One vector is turned by the same rotation once a step. Each row is the vector after some number of steps, and that number follows the row.
The counts run from 0 to 346.
[-13.4  -4.5  -6.1  29.3  -3.1  22.2 -22.3   2.5 -13.6   1.9  -6.1   5.4
  -4.4 -26.0 -18.9   4.1 -20.7   7.1  -2.1  13.4  -1.8   1.3  15.0   5.8
 -21.8  17.5 -11.7   7.4 -24.5  -0.9  11.4 -23.4  -0.3] | 57
[-16.2  -6.0   0.3  13.1 -13.3 -40.6  25.0  26.3  18.2   6.4  -8.7  11.2
  -1.4  -1.5  -3.9  -5.4  14.3   3.3 -15.3  -1.7  -5.6  -0.8 -12.1 -11.7
  26.6  16.7  12.0  -7.7  -4.8 -15.3 -15.7  -8.7   9.7] | 246
[ 14.0  17.2   9.4 -24.3   4.7  21.7   5.6 -20.2 -16.4  12.2   7.9 -10.9
 -10.2 -12.4  -3.4   5.2   8.5  -6.6 -26.9   4.7   1.1   5.6 -17.7  20.3
  28.6 -14.7  -5.4 -15.5   4.7 -16.2   2.7   2.8   9.8] | 191
[ 18.1  -4.9  13.7  -3.0  -3.4   8.9 -33.6   1.0   0.7 -12.6   9.0   1.8
   3.0  28.1  16.6   0.2  -9.0 -17.5   1.1  16.7  19.4 -20.1  -5.0  18.8
   7.1 -17.3   5.2 -15.6   9.8  33.3  18.5   7.4  -4.4] | 14
[  9.2  -3.4   1.6 -15.7  18.1 -14.5   5.1  -0.5   2.9  14.9  -2.2  -4.0
 -19.9 -17.3 -17.9  10.8   9.8   1.5 -13.2   0.3 -31.9   8.3  -4.3  -4.8
   5.6 -29.9 -24.5 -25.9   6.9   0.4  -4.3  20.0 -15.9] | 187
[ -8.4  11.2   6.8 -13.9   7.0  10.5 -11.6  -0.7 -13.2  -3.9  -8.1  -5.2
   1.6  22.4 -24.2  11.5  13.8 -23.2  -6.3 -20.2 -36.6  19.8  -4.4  22.6
  -3.7 -20.2   5.8 -12.5  -6.8  -9.6 -23.8  -6.5  -8.5] | 266
[ 21.6 -26.9  -2.7  -5.5  -7.7 -16.2   2.8  22.6  25.5 -13.7 -13.3  16.3
  -0.5  10.6 -13.4  -6.7 -12.4  20.9   8.0   6.2   1.7  10.5  -5.3  17.5
 -13.3  26.8   3.8   2.6  10.3   1.7 -21.5  -5.8   5.1] | 3
[ -8.1  20.8  -9.2  17.9  20.5  25.0  -9.9   5.2   7.9  21.9   5.7 -22.9
  -0.5 -19.6  13.0  -1.3 -15.6   2.7  19.6  -9.1  24.7  15.7  20.6  20.5
  -2.9  12.1   7.2  -2.6  -0.8 -15.1  -7.8  -4.6   3.2] | 233
[ 22.9   1.6   6.0  11.5  15.5  -9.3  -6.3  22.7 -22.0   4.8 -21.7   8.2
 -14.2  12.4 -16.7   8.1 -16.2  17.7  -4.2  35.0 -12.6   7.5   4.8   6.7
  -2.9  17.7 -11.5  -0.6  -3.7  24.5   0.3 -17.3  -9.6] | 179
[  2.7  -2.3  27.9  -7.6 -14.1  -6.0  25.2  20.9   0.4  18.3 -17.2  -8.6
  28.3  -9.1  -0.6  12.5  -6.2 -10.0  -9.9 -18.0  -4.4 -10.5 -10.0  21.5
   6.9 -30.6  16.7   3.7  -9.4  -0.1  -8.5   0.5  -4.4] | 169
[-20.8 -33.6  -2.5  25.6 -10.6 -28.0  19.2   7.9   1.0   9.0   6.3  -6.4
  -9.6 -16.0   4.5   2.8  21.8 -10.9  -5.4  -1.3 -11.5  -3.4  11.8  -3.0
  -6.8 -21.9 -20.9  -2.0  -1.6  -5.3  13.5   2.7 -17.2] | 49
[  8.4  -6.3  18.2   2.9  26.4  26.4  -4.7  -9.4  10.9 -10.8   7.9  -4.1
   1.9 -17.6  -3.0 -11.1  -5.8  26.0 -25.4   8.9 -13.4  17.3   0.9   1.0
  10.9  17.0 -26.1 -17.3  -2.8   9.9  18.9  12.5   8.5] | 194
[ -7.8  -3.4  -1.2  11.3   5.8 -17.0  17.4  12.3 -11.8  -9.2  -8.4  -3.6
 -12.5  -0.6   9.4 -16.8  -2.3  42.7  18.6   3.6  -2.1  -6.8  -1.9 -10.7
  -7.0  30.6  -5.2  29.6   5.0   4.4   7.4  -4.3  -5.7] | 41
[ -8.6  11.0  -2.7 -14.5 -17.1  10.2  -1.8 -13.7   7.2  11.5  -3.3 -10.0
  12.3 -11.3   2.4  18.9   9.9 -11.5 -10.7 -36.9  24.4   4.6   9.8  15.9
  24.2  -9.9   4.1  -5.7  -2.7 -20.1 -23.6 -15.5  20.5] | 69
[  3.0  -9.9  -4.2   2.6  -7.0  16.5 -21.4  14.4   3.9   5.1  18.8   2.9
   4.2  26.3  13.0  11.0  -7.1 -23.7  -5.4  10.6  -9.8   1.2  -5.9  17.2
   1.0 -27.7   4.3 -18.1  -3.7  18.2  17.4  28.0 -27.2] | 13
[ -5.5   0.2 -20.8  16.4  13.3  -6.5  20.6  24.4 -10.0  -8.6 -10.0  12.1
  -1.6   2.2 -28.0  19.6 -17.7  -2.6  17.1   2.7  -7.1   9.1   8.9  16.4
 -13.0 -11.6   0.3  17.1 -13.7  19.8  -0.7 -16.3 -31.9] | 340
[  5.0  -2.1   9.9  -7.5  22.6   8.4  -9.3  -0.6   9.4  -5.6  17.2 -36.4
   3.5   8.5  -3.1  -8.4  -2.3  11.1  14.0  -6.3   7.5  10.5  18.6  19.1
  13.8   3.2 -15.3 -18.7  40.9  -2.2  15.3  -5.7 -10.1] | 111
[  9.8  -1.9 -20.2 -23.7   6.3  -0.2  41.5   3.5   2.5 -14.0   0.9  -5.3
  -2.5 -14.7  -8.8   7.0  -7.0  22.3  16.2  -8.5 -10.7  12.6   3.8  -3.4
 -11.4   0.7 -10.2  25.5  14.5 -14.0  10.8   5.4 -18.0] | 202
[-21.1 -25.5   6.6 -10.0 -19.7 -22.4   3.8   5.9 -22.3  21.0   6.0 -14.6
   1.1 -13.5  16.5  -5.0   8.9   6.8  28.8  -5.1  11.3 -12.5  -8.9   4.6
  10.3 -16.0  17.5  27.3   3.6  -3.1   5.5 -11.4  -8.1] | 47
[  9.4  13.0   4.3   8.3   5.2  -4.8 -10.1  16.9  12.2  10.3  -2.2   1.1
  30.2  12.6   5.4  15.0 -12.4  11.9   1.6   1.4  24.2   8.8 -11.0 -25.1
  11.0  23.5  41.7   4.1 -14.2   3.7  -5.3   9.0   9.5] | 77
[ -3.9  12.6  -2.6  -2.3 -24.1   4.9  34.0   6.0   8.9   9.6   7.3   2.7
   4.4 -18.9  -1.2  -9.2  -0.5 -24.6 -16.4 -17.2  15.1 -10.6  -8.5  26.8
  25.4 -15.3  17.5   8.5  -0.2 -23.3  -4.3  -5.6  10.6] | 329
[  2.0  17.5  16.4  -3.5  15.0  -5.4   3.9   5.0 -15.6   1.1 -28.6  -0.4
 -21.9  12.8 -16.5   0.5   8.1  -2.0 -16.3  -6.5 -44.6  12.8   3.9  26.2
  -8.7  -9.2 -14.6  -6.6   6.9  -4.4 -20.4  -8.2  -8.3] | 265
[ -4.4  32.7  -7.0  32.2  28.3  10.2   0.0   2.9   9.7   7.5   4.5 -18.2
  -6.8   4.6  17.4 -10.6  -2.4 -14.6   7.6  -6.4  19.8   9.7  30.4  -5.8
 -15.0  15.9   5.7  -7.7   7.5  -4.8  -0.7   4.4   4.4] | 234
[ 14.1 -22.9   8.3 -18.7  -3.5   2.3   1.1  39.4   0.3  14.4  -5.6  -5.4
  21.4  -4.9 -12.6   7.6  -4.3  -2.9  14.5   3.0 -13.4 -12.8  -5.7  34.0
  28.1  -8.7   4.6   1.6  -1.8   9.7   9.0  -7.3 -11.3] | 9
[ -8.0   9.6 -12.7  14.7   7.9  37.1 -10.7  15.7  12.5  19.0  -3.7 -10.1
   9.9 -35.9   3.2  -5.5 -12.3   1.0   7.3 -12.4   3.6   5.3  17.6  15.8
  21.9  17.9 -13.9  -5.1 -11.4 -12.4   2.9 -15.4  12.8] | 232
[ 13.0 -33.5   3.6 -14.0  -4.9  16.6  20.0 -10.5 -12.2   4.4  19.6 -10.3
  19.9 -29.0   5.6   6.0  -7.0  -9.8  -2.9   3.7  20.8  -0.5  -5.7  12.8
   2.7 -18.4  -4.0  13.8  -1.1 -14.8  15.6  -0.6  -0.4] | 292
[ 14.0 -10.7   4.3  -4.3  -3.5   3.9  41.1   0.6   7.4 -16.8 -11.6  36.8
  21.2  -0.3 -19.8   8.0  -5.6   2.9 -21.8   3.5 -11.0  -7.7  -2.9  -4.2
   8.9   7.0   6.1  13.9 -13.1  -1.6 -29.1  12.4   3.2] | 1
[  4.9   6.1  -5.2   2.5  -1.3 -13.2   8.6  -2.9  12.9  13.5  -0.2  -9.2
   7.5 -11.7  13.7   9.4  19.1 -11.9 -11.7 -23.3  39.1  19.4  12.2   3.1
  23.4  13.3  -3.3 -19.3  -1.6 -11.0 -27.3 -11.5  20.6] | 70
[ -7.6  20.9 -16.6  20.6  19.0 -21.3  -0.8  12.8   9.8  30.5  -7.4 -19.9
 -18.5 -21.9  -3.7   6.0   8.9 -10.1   8.8  -4.9   1.6   0.9  26.7  -9.4
   3.1  -0.3 -10.8 -13.8  19.3 -18.1   5.4 -10.9  -2.4] | 149
[  3.6 -45.8  -8.0  -2.0 -13.6 -12.4  27.6  17.3  10.5   6.6  11.9  -4.3
  -8.7 -12.9  23.4  -9.2  12.3   3.5  -4.6   7.9 -11.0   3.2  -5.1   6.1
  21.9  16.0 -21.0   2.7   7.7 -15.9  16.5   4.6  -0.4] | 209
[  1.2  15.5 -10.5  -7.9   2.9 -18.9   8.0   4.7  18.4   5.5 -12.6  -1.2
   4.2 -24.2 -16.3 -15.3  -9.5  10.0  34.7  -7.5  29.6 -18.4  -1.9 -12.9
   2.9   7.9  16.2  16.7  16.2  -5.4 -23.6  -9.4  14.6] | 323
[ -3.1   3.7  -6.9 -21.6 -19.3  -0.2  -5.4  11.1 -19.4  25.4 -20.3  -8.0
  -1.0  -4.3  28.4   1.2  16.0 -13.3  20.4  -5.1 -25.7 -39.0   2.4  -9.2
  24.3   5.1 -11.0   8.5  -3.0  -2.0   0.1   3.5   3.2] | 306
[ -2.3  -1.2  10.0 -16.8  23.8  -8.7   5.1   0.7  -1.5   3.1   2.9  -5.7
   3.0  12.5  13.5  -6.5  33.1   3.4  -7.2  -0.7 -16.3   7.8  -9.7  -7.2
  46.1  19.2 -20.1 -17.4   7.3   3.9 -13.0  11.2   5.3] | 108
[ -8.6 -14.6  12.6  -9.7  21.0  20.5 -23.2   6.8  14.6   9.1  16.7 -24.0
   7.0  -0.4   2.1  -7.0  -9.1  24.6  10.6 -18.0  -6.6   6.7   0.6  19.7
  28.9  -1.1 -11.2 -15.9  15.2   0.9   3.7   3.6 -13.8] | 110
[  0.3 -10.4 -23.5  13.0  -1.4  -2.7 -18.8 -17.4   3.0 -18.7  13.5  11.5
  -7.4  12.8  -8.7  -5.6  -3.1 -19.2  31.2  15.7   1.6 -11.2  15.4 -29.0
 -37.9   2.6 -10.9   7.8   6.4  14.2   9.6  -1.8  -8.8] | 219
[  5.8   5.2  37.5  27.4   3.8 -19.6  -2.5  21.5  -4.8  13.9  -9.6  -4.8
  24.6  -8.2  -4.1  -9.5  -1.9 -15.8 -14.1  10.9  14.3 -18.1 -10.4  -1.2
  -2.4 -10.7  23.3  -7.2  -7.3  20.7  16.4  -1.2  14.4] | 253
[ 11.8  -7.2   0.1  14.8   8.9   2.6  11.0  24.3   2.1  16.1  10.9  -1.2
 -15.2  14.8   8.4  10.1  -0.4 -29.2  -9.9  18.1 -19.2  -1.0   6.1  16.6
   0.1 -22.0  -9.5 -18.0   7.0  15.2  17.9  27.0 -21.7] | 12
[-19.1  17.3 -10.7  -9.6 -31.3  -9.3  12.4   1.1   8.9  -3.4   4.3   8.7
   0.0  15.7 -15.0   9.5  -5.5   7.2  -3.3 -19.1  20.3 -11.7 -10.6  11.7
  16.9  -3.4  34.1  12.6   4.4 -21.9 -21.7 -22.7  -0.5] | 244
[  7.7  10.8  -0.4  -7.1   9.2 -24.9 -20.5  -5.5  -5.9 -18.6  -9.8   3.5
   2.3  30.6 -25.6   9.8  16.5 -15.5   1.9   8.7 -18.2  -0.7  -1.5 -23.4
 -12.5  -3.0  -0.2 -14.2   7.2  24.0  -3.6   4.2  -8.0] | 182
[ -2.4  21.6 -25.2 -30.2  14.7   9.9  -7.4  -9.5  10.9   5.1  21.6 -18.1
 -14.6   0.6  -0.7 -14.4   7.9 -15.7  18.6 -13.4 -10.5  23.6 -15.7   3.2
  -1.3 -19.1  -2.7  -9.4  14.5 -22.2  10.2  12.1  -8.4] | 28
[ -4.7  15.6 -19.8  20.2   9.1  20.4  -5.3   9.1   7.4   1.1  -1.6  11.6
 -19.3 -20.4  -7.0  -5.3 -26.1  27.4   2.5  15.3   2.8 -10.7  13.9 -10.4
   9.8  34.4 -10.4   2.4  -1.8  -4.9   6.5  -8.3   9.0] | 317
